In the data rows, 128 means zero.
Here are some numbered points:
[135 182 165 131 150 150 109 117  99 150 159 139 111] 0
[152  88 196  49 120 126 140  93 161  85 105  86 142] 1
[ 75 195  15 234 130 118 164 155 145 137 103 167 148] 2
[ 90 132 158 159 100 110  91  94 128  85 105 104 125] 3
[104 100 179 172  74  74 142 103 114 133  94  95 152] 4
[163 139 107 112 129 165  84  92  85 104 118  98 129] 5
[ 48 117  87 202  80 133 187 162 182 204 150 133 146] 6
[175 118 188  73 127 138 143 123 160 127 189  84 130] 7
[176 165 154 143 172 100  76 151 110 108 125 169  83] 8
[ 74 164 138 159 158 167  97  93  77  33 116 204 170] 9
[160 125 157  53 131 141  83  95  70  88 125  61 115] 10
[138 190 150 149 151 129  55  97  38  86 131 138 125] 11
[183 155  87 139 160 121 104 138 114 116 135 183 129] 12
[ 54 173   7 175 161 147 125 124 129 100  54 205 121] 13
[102 101 157 106 120 124 139 142 164 144 141 155 154] 14
[173 104 201  44 147 130 151 117 153 103 124 104 119] 15
[110 177 171 147 159 117 117 138 139 140 152 153 102] 16
[115  97  65 111 113 147 144 137 208 133 136 122 119] 17
[108 187 205 149 165 128  97 133  98 118 139 167 103] 18
[ 40 101 213 145  95 123 153 119 130 115  64 130 203] 19
[161 159 123 132 155 151  83 124 157  59 147 169 133] 20
[141 150 229 121 125 118 108 103 107 116 157  87 140] 21
[ 92 166  98 184 153 106 155 191 179 139 100 225 141] 22
[  1 141 200 228  90 128 139 130 124 115 127 179 168] 23
[ 67 159  89 199 161 129 128 158 100 116 104 220 152] 24
[151 102 121 108  77 146 131  81  87 151 168  32 117] 25
[214 134 147  38 176 132 102 147 107 159 163 144 100] 26
[226  76 191  68 103 128  92  99  85 107 162  72 155] 27
[ 98  87 168 140  80  90 137  98 100 122  88  82 135] 28
[188 106  66  74 160 135 115 146  93 136  98 168 137] 29
[136 107 231  81 104 140 166 142 171 162 195 107 152] 30
[164 171 105 156 137 154 112 140  73 121 159 130 129] 31
[220  79 201  79  81 136 103  93 107  97 168  57 157] 32
[126 153 101 117 106 115  98 115 132 107 106 109 100] 33
[126  76 174 137  73  74 131  80  98 120  85  55 124] 34
[139 128 255  81 128 142 122 112 149 148 178 102 135] 35
[101 133  20 143 131 171 112 124 139 102  61 145 142] 36
[154 134 151 143 141  56 132 131 146 134 140 118  86] 37
[138 161 163 123 165 132  47  94  70  52 137 121 102] 38
New points follow, each followed by the number of its nearest point above.
[ 88 169 127 138 183 158 113 116 112  41  96 219 165] -> 9
[ 80 152 136 157 179 156  92 119 109  42 115 232 158] -> 9
[113 129 139 116  99 149 132 127 133 129 119 125 154] -> 14
[179 168  66 142 158 140  98 144  91 132 145 206 113] -> 12
[160  49  66  50 102 168 152 121 202 120  90  54 161] -> 17
[160 162  41 116 164 135 109 152 151 163 171 156  94] -> 12
[ 85 172  95 202 164 120 110 146 138  76 107 209 146] -> 24
[145 113 115  98 105 162  81  77 101  86 111  69 152] -> 5
[143  47  62  57 101 179 157 140 193 113  84  46 171] -> 17
[137 107 165 118  70 136 110  75  76 147 182  14  79] -> 25
[ 54  91 128 195  74 142 186 165 211 148 156  94 140] -> 6
[178 136 119 139 138  86 135 157 131 172 143 112  79] -> 37
[133  42  54  69 104 180 174 133 204 132  69  55 181] -> 17
[126 158  22 152 140 151 114 119 117  97  60 163 107] -> 36
[149 129 148  94 112 124 116 128 113 134 134 126 162] -> 14
[ 34 148 188 246 129 105 144 143 117 125 111 191 169] -> 23
[173 135  98 147 110  88 134 168 157 170 153 126  84] -> 37
[ 63  94 113 135 113 152 164 166 131 165 100 184 180] -> 14
[ 76  87 139 155 125 147 183 165 187 132 131 192 188] -> 14
[ 98  86 158 100 105 121 149 116  60 144  77  99 158] -> 28
[ 85 176  44 205 130 124 156 151 160 162 112 163 102] -> 2
[107 104 124  97 120 155 160 138 119 172 113 117 133] -> 14
[ 89  90 128 191  77 142 161 139 200 153 141  98 160] -> 6
[ 46  90  77 230  87 112 145 139 189 118 104 132 146] -> 6
[ 12 120 199 204  84 133 155 141 137 126 113 167 171] -> 23
[ 89 104 161 141 158 140 164 144 152 119 122 195 176] -> 14
[ 74 173  95 208 132 111 113 151 122 153 116 176 121] -> 24
[170 107  53  46 144 190 147 130 132 137  81 156 150] -> 29
[ 80 104 157 151 133 146 165 151 174 107 111 184 193] -> 14
[232 147 167  53 205 162  83 143 148  84 125 164 113] -> 26
[ 87  98 114 124 117 142 180 176 148 179 105 196 171] -> 14
[106 104 119 113 131 123 158 156 114 165 126 199 159] -> 14
[ 21 134 174 245 129  92 140 151 199 116 114 158 139] -> 23
[148 115 132 117  75 142 128  82  82 153 163  48  99] -> 25
[119 113 131 107 108 142 147 141 116 166 128 115 128] -> 14
[122 111 129 123 130 125 139 135 118 164 114 127 125] -> 14
[138  83 133 114 135 116 151 141 144 114 131 111 169] -> 14
[132  99 167  79  80 154 119  79  83 155 144  16 110] -> 25
[135 143 187 120 139 108 104 102  94  94 122  81  93] -> 21
[ 85 143 117 185 137 106 106 127 153  93  97 193 158] -> 24
[161 131 112 149 122  76 145 165 172 181 144 143  72] -> 37
[127 112  75 130  98 102 178 148 166 191 149 124  83] -> 17
[146 144 218 144 133 128 118 132 133 135 169 109 150] -> 21
[105  91 175 108 110 137 153 133 173 129 135 178 171] -> 14
[154 146 114 171 116  74 120 157 137 168 154 125  80] -> 37
[ 58 149 123 153 170  91 149 192 187 168 118 173 113] -> 22
[110 129 116 143 127 136 132 144 115 174 110 144 146] -> 14
[ 47 145 161 186 151  99 153 176 160 160 141 151 102] -> 16
[ 60 123 108 208  75 103 195 154 255 187 147 107 134] -> 6
[148 132 149 162 128  52 146 144 142 139 124 129  73] -> 37
[137  53  82  47 107 185 176  68 104 128 104  43 167] -> 25
[ 23  95  74 198 109 120 185 183 248 154  99 141 162] -> 6
[ 20 141 159 218 115 133 148 135 120 133 126 182 153] -> 23
[163 100 141  74 146 125 139 153 110 160 139 117 103] -> 26
[202 152  92  55 162 190 102 131 153 134 199 136  70] -> 26
[182 120 114 118 125  96 138 149 145 145 143 111  95] -> 37
[ 92 118  89 167 125 145 156 132 192 134 142 122 148] -> 17
[126 148  29 140 128 148 112 128 133 110  79 162 125] -> 36
[ 94  86 164 132 130 150 174 168 171 109 121 174 201] -> 14
[157 141  27  56 186 173 173 164 151 137 120 174 156] -> 29
[105  92 139 172  82 133 160 145 177 143 137 113 165] -> 14
[212 157 231 123 114 116  56  64  76 116 177  50  60] -> 21
[113 150  48 151 124 154 117 132 127 115  72 129 145] -> 36
[117 147 110 123 120 156 127 125 124 137 122 121 136] -> 33
[ 82 164 105 188 118 112 117 143 117 148 120 179 132] -> 24
[ 88 181 119 143 175 149 101 114 101  55 109 226 165] -> 9
[127 143  56 139 125 145 101 104 112 100  82 158 134] -> 36
[104 100 128  78 104 171 189 152 143 196 122 139 158] -> 14
[122 144  23 148 136 159 119 122 120 107  67 159 126] -> 36
